Read these off the matrix that follows. Rows and columns are numbered from 1.
1) Find the entry at row 1, column 2.
2) Find the entry in row 2 and column 1.
3) Find the entry directly above 24.
4) Find the entry just right of the smallest entry.
5) Find the bottom-right entry.
6) Find the entry at row 1, column 3.
7) Find the entry in the bottom-left corner.
8) Find the entry in row 2 and column 2.
[[-10  -2  13 -11  16  22   9  -3  10   9]
 [-15  -7  20 -11  13  15  10  -7   9   1]
 [-14  -5  18 -13  16  19  10  -6  10   5]
 [-10  -2  14 -11  15  21   9  -3  10   9]
 [-11  -3  12 -12  17  22   9  -4  10   7]
 [ 36  42   1  33  -5  -1 -26  35 -30 -19]
 [ -9  -2  29  19 -20 -17 -14  -5 -23 -28]
 [-10  -2  12 -12  16  21   9  -3  10   8]
 [-11 -28 -16   3   0  -6  31 -29  29 -10]
 [-12  -3  14 -12  17  21   9  -4  10   7]
 [ 37  37 -35  30  23   5   7  31 -14  24]
 [-11  -2  12 -12  16  22   9  -3  10   8]]
1) -2
2) -15
3) 7
4) 30
5) 8
6) 13
7) -11
8) -7

m =
-37,-46,19,-3,-9,-16,26
28,33,-20,4,3,7,-19
13,17,0,1,7,10,-10
40,57,6,-3,24,38,-34
-51,-55,46,-16,-1,-2,29
4,5,2,1,4,4,-3
29,35,-17,4,4,9,-20
24,29,-10,1,4,9,-17
-7,-17,-19,7,-15,-23,11
41,58,5,-3,24,38,-34
-13,-22,-14,5,-15,-22,14
35,34,-36,13,-5,-6,-18
Which number is the first entry, reading row by row?
Answer: -37
The last entry, reading row by row: -18
The entry directly above -1 is 24
The entry directly below the smallest entry is 5
The entry just left of the smallest entry -> -51
Which number is the bottom-left entry?
Answer: 35
The entry just left of 0 is 17
The minimum is -55
Which number is the largest entry in the last column?
Answer: 29
The entry directly above 0: -20
The entry directly below the largest entry: -22
The fifth entry from the end, reading row by row is -36
Which number is the first entry in the row that holds the largest entry?
Answer: 41
Which number is the largest entry in the first row?
Answer: 26
The 3rd-last entry, reading row by row: -5
The entry just right of the largest entry -> 5
Which number is the third entry on the main diagonal?
Answer: 0
The bottom entry of the column that holds the largest entry: 34
The second entry, reading row by row -> -46
The third largest entry -> 46
The entry directly above -5 is -15
Which number is the entry directly below 46?
Answer: 2
The second-last entry, reading row by row -> -6
Which number is the maximum?
Answer: 58
Which number is the fourth entry, reading row by row?
Answer: -3
Which number is the entry directly above 10?
Answer: 7
Which number is the entry directly above the smallest entry?
Answer: 57
Which number is the fourth entry from the end, reading row by row?
Answer: 13
The 3rd entry in reading order -> 19
The entry directly below -37: 28

Read these off the row that follows.
1) Which number is the 1st entry from the right?
2) Which number is the second entry from the end?
3) Which number is the entry just right of 6339?
4) Which number is the entry just right of 6768?
5) Which number is the third largest entry?
6) Which number is the 4th entry?
7) Which number is the second smallest entry?
8) Which number is the entry just left of 6339?
(7678, 5470, 6378, 5598, 6179, 8162, 6339, 6515, 8115, 8348, 2037, 6768, 7743, 6470, 5519, 6871)
1) 6871
2) 5519
3) 6515
4) 7743
5) 8115
6) 5598
7) 5470
8) 8162

Questions about the row below.
1) The entry just right of 78?
2) The entry just right of -3?
3) The entry just left of -3?
4) The entry just left of -21?
[ 78  70 -23  30  16  50  34 -32 -56 -32  -3 -21]
1) 70
2) -21
3) -32
4) -3

[[522 883 761 339 628 477 925 768 548 543 522 495 669 491 333]
 [517 526 516 523 522 532 515 532 528 530 509 514 519 529 526]
 [729 608 681 893 834 576 322 630 440 535 505 529 511 609 185]
 [507 534 542 513 538 566 518 507 528 519 506 529 550 540 551]
 [525 526 514 519 514 510 525 540 528 527 521 513 512 520 512]
 [441 538 508 516 513 473 513 532 646 871 499 489 422 681 508]]
Counting starts at 1.
The entry at row 1, column 1 is 522
The entry directly above the smallest entry: 526
Read off the entry at row 3, column 1.
A: 729
Read off the entry in the top-right corner.
A: 333
The entry in the bottom-left corner -> 441
The entry in row 2 and column 3 -> 516
Read off the entry at row 1, column 3.
A: 761
The entry just right of 646 is 871
Read off the entry in row 1 and column 2.
A: 883
The entry in the bottom-right corner: 508
The entry in row 3 and column 2: 608
The entry at row 2, column 2 is 526
The entry just right of 834 -> 576
The entry just left of the smallest entry: 609
Read off the top entry of the column that holds the largest entry.
A: 925
Read off the minimum.
A: 185
Read off the entry just left of 477.
A: 628
The entry in row 3 and column 3: 681
Read off the entry just left of the largest entry.
A: 477
Read off the entry just left of 534.
A: 507
Read off the bottom entry of the column that holds the largest entry.
A: 513
Read off the entry just left of 530.
A: 528
Read off the entry just right of 506.
A: 529
The entry just right of 669 -> 491
The entry just right of 548 -> 543

Read these off the table that follows. Indices start at 1.
1) Report the entry just left of the largest entry.
2) Report the entry at row 1, column 3.
3) Report the entry in the bottom-right corner.
4) Report the entry in row 2 and column 2.
5) Report the entry in the top-left corner.
6) Report the entry just left of 140.
7) Report the entry at row 1, column 2.
8) Report the top entry of the column that holds the largest entry.
176	178	178	125	140	85	172	114	164	109	71	116	146
168	172	129	216	112	186	168	172	61	156	232	115	183
176	169	161	173	156	182	128	186	81	148	169	126	139
116	88	91	108	95	132	137	172	97	126	218	124	134
1) 156
2) 178
3) 134
4) 172
5) 176
6) 125
7) 178
8) 71
